[[  6.4 -14.0  13.6  20.4]
 [ 39.9 -61.7  21.0  -0.9]
 [ 30.5 -13.6  -6.6   0.9]] ==> 20.4

[[ -6.9 -72.5  65.3 -30.3  32.1]
 [-33.6 -27.6  52.7 -20.9  44.9]
 [-40.4 -11.8  49.8 -64.6 -73.4]] ==> 32.1

[[ 15.8  -1.2  40.0  40.0]
 [ 38.9  -1.2 -31.3 -73.0]
 [-25.5  -1.2  32.0 -10.1]] ==> 40.0

[[-16.0 -63.4   0.2 -67.1 -57.8  -4.2]
 [-13.5 -57.0   4.8 -60.1 -50.7 -15.5]
 [-12.5 -42.0  20.1 -32.8 -28.6 -32.5]] ==> -4.2

[[-21.6  -4.7  34.5 -38.4  59.6 -45.7 -21.0]
 [-48.6  18.5 -15.6 -43.5  52.5 -64.5   3.4]
 [ 34.6  37.0  -3.0 -10.2   5.3  16.2  24.9]] ==> -21.0

[[-11.3 -45.2  27.5 -32.2  -6.0 -79.6  22.6]
 [-19.8 -28.0  39.9 -30.4 -12.8 -50.2  29.3]
 [  5.3   7.7   4.0   5.4   4.5   0.8   3.8]] ==> 22.6

[[ -7.5   9.0  61.9  33.2 -42.1]
 [-16.3   9.7  55.3  35.2 -37.5]
 [ 27.0  -1.6   8.8 -16.7 -12.0]] ==> -42.1

[[ 10.7 -41.2  29.3 -43.2 -60.3]
 [ -6.7 -13.5  36.3  -0.8   9.0]
 [ 15.4 -28.3  12.1 -29.4 -42.6]] ==> -60.3

[[  4.3  37.1 -50.5 -13.1]
 [ 19.2  -1.7  43.4   6.0]
 [-46.6  17.7  10.8 -73.1]] ==> -13.1

[[  3.7   0.7  69.6  16.4]
 [-60.1 -17.4 -35.3  62.9]
 [-52.5 -43.1 -11.0 -22.3]] ==> 16.4
---
[ -6.2  11.3  -9.0 -66.1 -25.2] Answer: -6.2
[ -3.1 -40.1  18.1   4.9  14.1  35.4 -62.0] Answer: -3.1
[-11.5 -21.9  35.8  24.9  57.3 -19.3] Answer: -11.5
[ -8.7  35.5 -57.8 -31.2] Answer: -8.7
[ 60.6  56.3 -72.7  44.8] Answer: 60.6
[-10.6  10.1  79.4  80.5] Answer: -10.6
[ 20.5 -62.6 -23.8  -2.0 -11.8] Answer: 20.5
[10.5 -4.2 73.3 35.8] Answer: 10.5
---
[[  7.3  29.7  41.6  13.0  26.5  27.6  25.2]
 [-12.8  29.0 -65.4  43.9 -17.1 -18.3   9.7]] >> 7.3, 9.7

[ 61.8 -39.9 -58.4 -21.7] >> 61.8, -21.7

[[ 67.2  17.0  48.4 -50.8  11.2  24.2]
 [ 36.0   0.3  11.1 -29.7   0.7  -1.4]] >> 67.2, -1.4

[ -0.5 -70.5 -79.1  19.6] >> -0.5, 19.6

[-33.5  60.0   8.1 -39.1   1.9  26.9  -4.8] >> -33.5, -4.8

[  6.0 -75.8 -13.9  59.3  -1.8  12.6 -17.1] >> 6.0, -17.1

[ -0.8  65.6  47.0 -16.6  27.9   0.7 -41.1] >> -0.8, -41.1

[-48.6 -21.4  25.8 -14.7 -22.4 -78.0] >> -48.6, -78.0
---
50.2,-31.7,0.2,-11.0,58.3,3.5,1.1 -> 0.2

-1.7,-20.0,-1.9,-8.0
-8.2,-41.0,0.4,-43.9
-3.3,3.5,1.0,57.2
-> -1.9

52.9,21.3,58.3,8.6,74.9,38.4,34.1
20.5,14.4,16.6,6.8,18.1,15.9,6.8
53.5,13.1,30.0,24.9,11.0,13.9,6.0
-> 58.3

-24.3,8.7,58.6,13.9 -> 58.6

7.4,58.3,-18.5,70.5 -> -18.5

75.8,-18.8,-21.4,21.5 -> -21.4

-73.3,-32.9,56.2,-4.7,53.0,-3.7 -> 56.2

60.9,-53.0,-60.2,33.1,-74.1 -> -60.2
---
[-20.4  18.7  -3.7  74.6 -38.9] >> 74.6
[-63.4  59.6 -71.6  75.6  72.0  62.7 -18.2] >> 62.7
[-40.3  -3.6  11.6 -18.5  72.1 -52.3  -6.9] >> -52.3
[-73.7  17.6  60.4  62.4 -50.8] >> 62.4
[-64.8  30.4 -23.2  19.0 -34.4] >> 19.0
[-21.0  40.9  -8.0  50.2 -71.1 -48.2] >> -71.1
[-60.8  19.3   7.6  80.1  52.0 -45.1  11.4] >> -45.1
---
[-38.6 -67.1  34.6  43.8 -21.3  23.1 -32.3] 23.1

[[ 25.2 -29.6  29.4  33.8 -10.8  31.5]
 [-31.8  75.5  11.8 -41.0 -28.7 -31.2]] -28.7

[[ 59.4  40.7  30.5   6.7]
 [-56.7 -42.7 -73.9 -12.3]
 [ 12.6  44.0  34.6  59.8]] 34.6

[-73.3 -24.7 -18.0  12.6 -42.3] 12.6

[ 40.4  76.0 -60.9  46.2] -60.9

[[-41.7  17.6  80.5 -10.4  26.7]
 [  5.0 -18.4  51.6  -6.7 -51.2]
 [-60.1 -43.4  36.1 -72.9 -26.1]] -72.9
---
[[5159 3559 8666 5575 4701 5948 6262]
 [4579 4538 4600 4584 4517 4549 4631]
 [7106 3621 4551 2519 4296 4932 6887]] ans = 4584, 8666

[ 784  312 -797   68  272  279  490] ans = 68, 784

[36 67 64 82 23 78 37] ans = 82, 82

[180  41  79 201  20 142 204] ans = 201, 204

[[ 42 640 317 889 928 388 975]
 [670 677 366  31 344 573 602]
 [514 692 324 113 841 631 828]] ans = 31, 975

[ 25  24  27 -48  35] ans = 27, 35

[ -10  841  757 -620 -179] ans = 757, 841

[[622 443 861 830 736]
 [330 462 154 193 402]
 [419 729 118 383 509]] ans = 154, 861
